Where one turn sends some rows of the set: a few examples, then the rows asked
Q_401: [ -4  26 -35   3 -16   8  24 -15 -12 -20   2 -11]
Q_405: [  6 -17  18 -13  13   7 -15  11 -36 -17  21 -10]
Q_695: [-28   9 -22  23 -24   1  -5 -22   7  11  -5   2]
Q_726: [-27  12 -39   9  14   4  21 -14 -13  -2  13 -14]
Q_676: [-25  -8  -8  10 -14   2  39  -2  13  -6  16   9]
Q_493: [ -5 -31  19  -7 -13  -2 -20  14 -11  21   4  13]
Q_177: [ -3 -28   5 -21  21   0   2  21 -29  10  21  -1]
Q_529: [ 14  31 -11   4 -24  -1  11 -15 -13 -25 -17 -16]
Q_553: [-13 -12   7  12  18 -22  -5  -8 -25  42   1 -13]
Q_225: [ 10   9  -1   1   5 -43  11  -5 -25  35   1  -8]
Q_143: [ 12   3   7  -2   4 -44  23   1 -21  31   6  -3]
Q_342: [-13 -22  22  12   5 -23   5  -2 -13  39   3  -2]
Q_271: [ 10   5   8   2  -6 -44  13  -3 -17  35   0  -2]
Q_742: [ 15  23  -1   2 -30  -1  23  -8  -5 -29 -13  -8]
Q_774: [ 10 -25  20  -9   9  17 -11  11 -29 -17  16  -5]
Q_729: [  6  -9  13  -4   3   6 -41   1 -35  -9   9 -12]
Q_922: [ -5 -13  -9  -9  12   0 -36   3 -35  25   2  -8]
Q_570: [-15   9  -9   4 -24  -1  40  12  14  -6   0   4]
Q_983: [ 15  26 -11  -2 -16  -1  27  -9 -15 -31  -9 -16]
Q_556: [ -3  15 -21   3 -30   7  35  -7   1 -24   4   0]
Q_150: [-16  26 -37   0   7   1  28   2 -11  -4   0 -18]
Q_309: [  6 -21  32  -6 -11   6 -26   9 -21 -12  14   0]
Q_111: [-12 -20  12   5  23 -21  16   1 -23  34  11 -12]
Q_207: [ 10 -23  25  -1  -8  16 -30   4 -20  -8   5   0]
Q_842: [  9 -14   9  -4  11  16 -33   0 -35 -10   6 -12]
Q_745: [ -4  23 -25  10 -36   6  12 -17  -1 -15  -6  -2]
Q_635: [-18  27 -24  15 -27  -1   0  -8   6   9 -19  -6]

Q_342 goes to Q_553
Q_401 goes to Q_556
Q_150 goes to Q_570
Now these:
Q_742 goes to Q_529
Q_143 goes to Q_271
Q_177 goes to Q_493
Q_842 goes to Q_774
Q_676 goes to Q_695
Q_405 goes to Q_309

Where one turn sends some rows of the set: a few examples, then the rows asked
Q_994: [ -3  21  32  17 -26  -4   3 -12  33  -9  -9  -5 -20   7   6 -19   9  37
   9  -4  23   2  -5  10  -4  11]
Q_644: [ -3 -16 -37   9  15   7  14 -28  17 -15  -7 -14   8  38   4  -2  -5  33
 -31 -16 -11  -8   3  13  12 -15]
Q_996: [  8  17 -15  23  19  -7  27   3  43  -7   8 -12  17 -41   9  26 -14  25
 -10 -46  10 -13  16  10  -5 -19]
Q_648: [ -1   3 -14  -4 -10  -4  16 -31  16 -32  24   7 -11   3   1   6   0 -17
 -42 -19   5  23   5  -2  -7 -31]
Q_337: [ -2 -14  21  14  22   4  14 -24  12 -23  17  13  10 -20  52  -5   7  10
 -18  10  53 -28  26   7  12 -23]
Q_310: [ -3 -11 -26  36  25  -3   1 -16  20 -16  16 -26 -10  15  -5  21  17  27
 -12 -12   2  19   9  10  23 -14]
Q_200: [-31  24   0  18   9 -19  -6 -26  37 -48  45  -4   7  17   5  27   3   5
 -44  -9  12   4 -10  21  11 -25]
Q_514: [-11 -11  14   6  23  42   7  -5  18 -48  14   5  -6  -9  35   6  -9  -6
 -27  -5  55 -26  29  20  21 -27]
Q_943: [-42  -2  23   6 -17   4   8  -3  42 -20 -39 -18 -27  15   4   1  -5  12
 -18 -23  26 -12 -18  27   2 -17]
Q_481: [ -9   9  41  15 -29  23   8 -32  54  -8  -6 -38  -1   9   0   4   8  32
 -22 -17   6 -10 -12  20  35  -9]
Q_47: [  5  23 -11 -17  -4  -9 -11 -23  33 -23  42   4   8   7  20   3   7  21
 -22 -23 -10 -22   3  23  -7 -43]
Q_560: [-17  30   3  18  23  11  35   0  28 -19  15  10  41   1  -3  13 -43  24
 -32 -12   2 -20 -12  13   7   1]
Q_969: [-13 -25  31  20  10 -15   6 -20  50 -16 -18  36   4  -2  -5  13 -21  24
 -19 -20  66 -15   7  13  13 -21]
Q_526: [ 14   2  27  20   8  31  -8 -14  50 -12  -3   3  14  11  -6   2 -25  29
 -25 -28  60 -32  -2  18  41 -49]
Q_896: [ 24 -23  34  28   0  24  -4 -16  48  -2  16  23  10 -14 -19 -13 -23  21
   4  -9  40   2   4  19  11 -18]
Q_232: [-21  12  33  14   2   7  -2  10  25 -27 -11 -18  11 -10   9  -6 -40  27
 -60  -6  31 -39  -8  39  19 -28]
Q_751: [ -9  16  45   8  -5 -10  17  -9   4 -22  -6  24 -31 -25  -2   7 -17  34
 -41  -3  48   4  14  18  10  -3]
Q_935: [-11  32  13   0  24  13  42  -5  15   0  11  21 -11 -17 -10  45 -15  15
 -21 -31  14   6   2   4  29 -25]
Q_787: [ 26  -5  36  11 -22  11   0  -8  35  -9  12 -27   1 -53   2   1 -12  34
 -32 -15  15 -11  28  24  16 -15]
Q_760: [ -5 -19  31  22  27  39  22 -40  29 -33  33   4  10 -20  36  -3  -5  13
 -31   2  35 -17  22  43  14 -22]
Q_824: [-22  -5 -12  -2  28  -3   1 -16  15 -13  13  13 -16  35   0  26   8  44
  -7  -5 -10  -7   4  29  21 -12]

Q_935 goes to Q_996
Q_787 goes to Q_232
Now these:
Q_47 goes to Q_200
Q_994 goes to Q_481
Q_526 goes to Q_969
Q_514 goes to Q_337
Q_310 goes to Q_644

